Each path is a new rotation, seen through one point. The rows after it are directions, each followed by how far the rotation turns it, in degrees a step (0 if it stays put).
Each turn is a multiple of 5 degrees from 10 to 175, or 0.
Each row of a path follows its step; steps can be skipped.

step 0: [-11  20  17 -13  -8  24 -17 -19 -35   1 -24 -10 -13  -1 -43 -19   3  57
  -1  11   3 -36  -9  -8  -5  -1  -1  19  17  34]
step 1: [-25 -10 -14   2 -32 -18 -37  -4 -34  23  13 -31 -15   9 -13  19  -5  39
   3  -5  15   6  45 -24  18   9   0  18  13 -24]
step 3: [-27  -5 -40   0   1 -35  27  -1 -41  21  27  -6  10 -13 -23 -20 -39  31
  21 -12 -27   6  15 -19   8   2 -13   0  13 -15]
step 4: [-47  19 -18  -7  -3 -27   3 -12  28  13  -4  -8  11  -1 -11 -10 -10  17
 -22  -9 -22 -65 -12  -6  41  23  -5 -15  -7   7]
step 5: [-41  -3 -30   4 -12  -5  27 -35 -16   0   6 -45   4  -4  17  -9 -19  18
  11 -11   2  -5  24  -1  13 -37 -24 -15  -8  44]
step 6: [-23  15 -10   6 -25  16   1 -53  -6 -12  -2  -1  -9   7 -28 -29 -12  20
 -28  34  -4 -40   6  20  29   3  17  28  16  14]
step 7: [-33 -10 -26  12   1 -10 -28 -20 -25  24  19 -45  -6   3 -24   8  -4 -21
 -16  -6  40  -3  31 -20  13  -6 -10  35  -2  27]
step 8: [-26  29 -14 -34  -2  31 -16  -6 -19 -18  11 -26 -19 -15 -57 -24  13  16
   6  -1  12 -12 -20  10  13   9 -24  15  30   7]
step 9: [ -8  15  -2 -25   8 -27 -23  -4 -48  42  -4 -31  12  17 -21 -15 -31  32
   7 -28  -2  -6  21 -28   2  -5  -2  28  16  -4]
Speeds:
[ -1   3   3  -7  -5  -6 -10   0   2   9   9  17  -5   5  18   1 -10   2
 -12 -11   5  -1   0   7  11   5   2  11  10  -2]  135
[-14   7   8   3  11   3   3  -1  -1  -4  -7   1 -13 -14  -1  11  -3  -5
 -14 -12   5   7   7   5  -7   3  -9 -13   0   5]  130
[ -3  -3   9   6  11  -3   8  -7 -14   8 -13  12   1   8 -13  -5 -13   3
  -9   8  -6   1   2  -1  -2   1  11   5   0 -13]  125

step 0: [-27   1 -20  -9   7 -11  22  -5 -31 -38 -14  18   3 -34  28  21  21   5
 -21  23  -2  12   7 -11  21  29 -24   5 -28  -6]
step 1: [  9  39 -10   3 -34 -22  13 -31 -16 -16  22  14   7  -2 -17 -22   3   9
  14 -32  28 -27   0 -20   7  14 -38  -7  -4   1]
step 3: [-37  20 -13  22   2 -10   9 -32 -28  -1  16 -11  15 -22   1 -12   2 -10
   4 -32  31 -12 -11  -1  -9  -6 -19 -34 -46  -5]
step 4: [ -4   1  -9  10 -27 -40  39 -14   2 -16  -9   8 -20  -2  20  34 -15  41
   5 -12  -3  -9 -17 -12  -6  28  10  25 -28 -12]
step 5: [-11  36  10  10 -17  14  28  10 -19   4 -10  -8  26 -19  -3   6   6   7
 -27   4  43 -35 -19  -6   7 -20 -16 -12 -27 -27]
step 6: [-23 -25  -8  12 -30 -47  33  -2 -13 -24  12   3  -1 -37  18   5  -5 -12
  -7  -3 -13 -15  10 -23 -30   1 -21  26 -10  -9]
step 8: [  7  25  -2  -5 -34 -19  12   3 -15  -1   8  33 -34 -26  10  23   4 -18
 -21 -21  -3   2  24 -13 -34  -1 -15  -4 -24 -37]
step 9: [-18   7 -36  23   2  -1  29 -24 -18 -28 -32  14  29  -9  12  -5  28  10
 -35  -7   6  17  -4  -9  19  20 -26  -7 -25   0]
step 10: [  3  45  11 -16 -24 -43   7 -13 -12 -23  13   6 -27 -22 -10   5  16  12
  13 -12  22 -24  11 -16  -3  34 -26   7  -5 -16]
Speeds:
[ -2   8  -3   4   8   0  -7  -9  12   3 -14   3  -2  -5   2   6  10   3
  -5 -18   5   8  -2   5 -16   2  17  -2  -3   0]  70
[ -4   1   3  18  -5   2   6  12 -12   4  -7  -4 -11   2 -15 -10   9   3
 -10   2  -6   2   9   1  -8  -6   4  14  -1  -1]  35
[  2  -3  13 -10  -7  16  -2   2  -1   2   5  -1   3 -10  -2  14   6   5
  -6   0  -2   1   6  22  -5  -8  -8  -4  -3 -12]  125
[  1  12 -12  -1  -2   5 -10  -1   4  -1   8   9  -6   1  -9  -2  14   3
   5   0  -7   7  15   4  10  15 -10  -4  -9  10]  40
[-13   5   0  -6   5  -6   0   9  12  -6  11  -6  18  -7 -11  -2   3   1
  -3  -5   2  -8   9  -1  -9   2  -1   8  16   6]  80
[  7  -9  -1   1 -23  -3   1 -10   0  -9   4   6  -2   4  -7  -2  -3  -8
   3  -5  -4 -10  10   1 -16  -2   9 -13   2   7]  155
